(in the rows, 128 means zero)
The rows of M fall into 3 groups, and each row is roughly a mix of its group's hidden directions.
M:
[[108  94 134  79 153 171 160 141 107 109]
 [104 134  88 148 195 138 109 121 146 152]
 [162  79 150 135 112 145 102 173  94 133]
 [ 85 157  97 117 130 123  98  97 177 151]
 [135 147 162 104 106  90  98 156  77 137]
 [140 114 160  65  98 105  87 124 124 116]
 [112 202 110 111 109 153 130 109 109 150]
 [ 92 158 133 113  75 115 105  95 165 119]
 [144  78 151 155 155  79 120 157 136 107]
 [118 137  86  85 113 139 127  94 180 105]
 [184 123 144 132 152  98 173 158 116 104]
 [125  99  98  79 116 123 148 172 163 103]
 [129 115 137 163 147 157 188 102 153 160]
 [107 166 143 147 114 161 144  97  70 142]
 [148 113 129 108 159 124 187 158  83 129]
 [144 119 170 173  69 130 146 112 129 107]
 [ 93 191 128  81 124 119  98 131 122 129]
 [125  78 103 113 131 155 136  81 175 127]
 [132 167  93  81 135  90 167 131 146 114]
 [ 96 149 151  96 160 154 145 116 184 111]
 [ 96 130  53  97 137 131 143 153 120 134]
 [163  57 109 152 130 129 101 110 141 140]
 [158 184 164 126 122 138 107 144 175 116]
 [132 116 121 107 137 193 134 141 184 114]
 [128 139 169 181  97 161 116 133 160 103]
 [163 152  97  95 152 151 124 112 164  83]
 [104 136 132 118 139 203 143  89 139 143]
 [144 139 181 145  83 110 133 103  82 126]
 [159 132 181 121 107 141 108  82 166 139]
 [132 127 106 190  83 163 110 134 127 105]
 [117 153 182 176 172 113 123 128 109 122]
 [104  91 132  77  70 126 129 137 110 141]
 [125 175  98 124  86 175 137 122  94 140]
 [145 151  99 168 191 121 114 115 149 151]
 [116 170 157 146 106 128 109 173 156  85]
 [122 168 114 100 116 176 169  95 108 111]
 [120 103 168  94 175 149 128 107 173 127]
 [170  96 162 149 117  73 102 136 140 116]
 [142 122 148 176 158 161 157 122 115  77]
 [150  99  74 118 123  74  99 129 137 144]
 [ 91 128 152 131 143  72 112 159 120 173]
 [140  98 155 113  93 163 161 164 133  87]
 [133 128 109 117 155 172  62  97 137 130]
 [109 157 109 104  97  91 100 104 163 166]
 [ 99  83  68 112 130 125 104 116  97 136]
 [ 75 172 102 121 146 129 153 129  84 140]
 [152 133 168 149  89 132  87 162  99 100]
 [105 155  93 148 121 175 145 127  74 138]
 [ 90 135  65 109 152 110  99 124 104 108]
 [144 151 125  79 185 158 132  95 117 130]
 [106 149  82 105  74  91 127 131 151 118]
 [ 88 130 131  90  65 121 126 141 111  97]
 [ 99 121 147  99  76 132 150  78 155 133]
 [103 161 133 109 111 173 143  74 111 154]
 [ 81 145 126 110 161 174 168 131 149 106]
 [172 167 134 154 154  98  78 139 130 111]
 [100 112 161 180 150 133 102 145 107 171]
 [173 146 173 161 161 144 159 126 156 138]
 [142  80  82 167 160 137 112 159 132 123]
 [153 134 168 160  72 113 111  95 148 116]
 [ 89 187 130 132 130 164 153 124  88 131]
 [124  87 109 191 146 166 138 139 107 116]
 [113  63 121 151 184 113 123 117 135 135]
 [129 106 144 143 174 188 130 101 160 123]
 [150  91  77 121 130 169 113 141 172 129]
 [118 111  98 151 114 132 127  87  66 159]
 [120 114 171  92 152  88 133 133 180 112]
 [107 107 129 155 182 124 145 181 127  97]
 [179  88 123 127 156 112  87  94 107 131]
 [144 150 124  85 131  88 142 181 103 155]
 [142 162 168 140 157 127 127 157  68 139]
 [158 119 132 109  80 148  82 120 139  81]
 [180  62 136 137 101 114 115 129 128 112]
 [133 145  94  90 143  77  88 109 105 111]
 [107  89 166 113 153  76 131  90 138 137]
 [103 144  99 176  99 125  88 147 155 160]
 [109 123 109 179 178 126 142 134 115 176]
 [165 158 127 166 193 125 110 133 136 118]
 [ 76 155 178 124 128  97 119 162 132 148]
 [ 96  94 107  98  97 129 172 149  91 145]
 [100 122  76 112 100 152 152  79 145 137]
 [ 95 159  96 121 130 168 140 102 179 108]
 [154 126 107 172 173 131  84 162 110 118]
 [ 95 132  65 130 173 119 139 107 107 109]
 [108 147 137 138  72 106 191 123 122 124]
 [137 182  93 130  94 149 133 171 101 118]
 [172 108 164 109 179 137 116 122  89 139]
 [143  95  98 162  94 158 135 130  73 128]
 [122 129 115 159 171 171 176 112 161 121]
 [132 177 141 166 157 140 160 147 169 149]
 [129  78 143  87 107  70 139 123 137 119]
 [180 113 124 155 174  98 110 159 106 135]
 [ 85 142 179 147 142 177 158 122 127 135]
 [118  99 136 136  71 144  99 182 117 140]
 [140 137 106 177 119  87 170 170 118 126]
 [ 73 127 146 112 152 157 159  93 143 161]
 [133 135 133 166 143 187 169 119 151  97]
 [121 114 125  98 148  56 110 111 159 144]
 [ 96 122 102  81 170 158  86 130 143 127]
 [167  88  85  89 131 101 131 103 151 120]
 [102  80 116 165 124 176 139  94 146 140]
 [118 141  94 100  83 159 139  87 100 156]
 [139 169 154 121 105 124 184 152  99  99]
 [ 69 153 116  95 143 159 170 129 111 125]
 [157 119 157 144 112 122 118 123  90  59]
 [170  91 115 132 111  85 121 133  75 145]
 [137 106 128 170 141 146 123 113  95  62]
 [171 108 123 155 127 100  99 143  74 100]
 [112 135 177 131 129 119  60 159 141 123]]

One row of each group comes first, with its name. Which group is each row after those in?
[141 113 134 106 138 132  61 120 113  76]  <61>
[122  68 110 118 163 141 138 157 170 109]  <6>
[120 118  54 151 140 147 130  97 157 137]  <118>

[142 162  89 115  85 108 152 142 150  82]  <118>
[173 127 129 160 147 123  94 150  70 138]  <118>
[ 92 129 148 145 120 186 103 126 168  99]  <61>
[ 67 107 127 118 181 141 161 116 118 130]  <6>
[125 140 125  87  92  82 163 155  93 138]  <61>
[112 128 103  65 143 106 134  81 138 152]  <61>
[126 132 115 134 143 106 115 127  59 181]  <118>
[155  99 145 124 135 141 133 186  77 106]  <61>
[131 170 101 166 145 186 123 156 118 126]  <6>
